One turn sends every row of this set to another row. A few are shown first. Where does it send the rows asked after them?
K459: [ 11   5  20 -11  11  46   8  20 -23   1   8  -4 -11  13  18   7  10]
K94: [ 20   8   8 -14  23  39  22  25 -17   0  16   4  -2  24  13   5  13]
K433: [ 14   6 -31   1  -9   3  28   4  51  11  30  -2   1   7   1  -9 -17]
K642: [  5   4 -32  13 -16  17  27   3  44  16  26 -12 -13 -10  11 -14 -14]
K826: [  7  19  23  14  13   0  21   0   7  35 -25  -7   9  -7 -28 -44  -3]
K638: [ 24  44 -16   3   3  36 -32  -8   5  15 -22 -38  12  -1   0 -29  -2]
K101: [ 17   1   2 -11  14  32  18  21 -23   9  13   8  -4  15  20   8  27]
K963: [ 12  25  15 -23 -25  34 -21  35  -8  12  26 -19  -9  26 -15 -44   0]
K725: [ 15  -4 -21  -7 -25   2  15  -2  48  19  27  -6 -14  -2   6  -6 -18]
K549: [ 19  51 -21  10  -5  43 -24  -1   2  24 -16 -30  15  -4 -14 -34  -3]
K513: [  5  27  13  10  28  -9  22   5  13  18 -27  -4  19   6 -25 -38   4]
K651: [ 14   8   7  -2  13  50  16  26 -25   0  11   3  -4  18  16  -3  24]
K810: [ 10  27   7  15  16 -16  16   6   7  24 -29  -6  16   0 -20 -47  17]
K497: [ 12  20  21 -20 -25  36 -30  24   2   1  21 -27  -4  26  -4 -39  -8]
K253: [  5   1 -36  -3 -21  16  30   6  53  17  21   3   1   1   3  -9  -3]
K652: [ 20  21 -33 -37  -9  19 -30  23  35  19  -1 -19 -27  12   0 -34  17]
K886: [ 22   9 -26 -34  -4  15 -27   6  38  21  -2 -23 -29  12   1 -42  17]
K205: [ 23   4   9 -13  16  31  22  29 -30  14  16  -7 -19   9  18  -4  19]
K280: [ 15  33  15 -27 -23  35 -34  33   0   8  12 -19  -1  25 -12 -36  -4]
K152: [ 18  17 -43 -28  -5  21 -19  16  33  26   2 -19 -32   6  -4 -40  24]
K30: [  9  11   8 -17   7  35  24  37 -25   1  14   1   1  19  17  -2  24]
K301: [  4   3 -30  14 -21   5  24  -1  43  13  27   0   7  -3   8  -7 -10]
K602: [ -2  15  21  10  13  -9  17   3   6  25 -26   5  18   3 -24 -39  12]
K421: [ 18  52 -22   0  -4  37 -35   5  15  18 -23 -29  12   0 -10 -29  -4]
K647: [  9  30  10   7   8  -7  24   3   5  31 -30  -3  30  -2 -26 -35   7]
K838: [  2  25  16  10  19 -15   8  -2   9  22 -36 -16   8 -10 -15 -36   4]
K895: [ 18   0 -28   4 -27  11  22   2  48  20  33   3  -2   6  -1 -15 -11]

K30 -> K647
K725 -> K459
K651 -> K810
Now these:
K642 -> K205
K638 -> K886
K101 -> K602
K152 -> K963
K94 -> K513
K280 -> K421

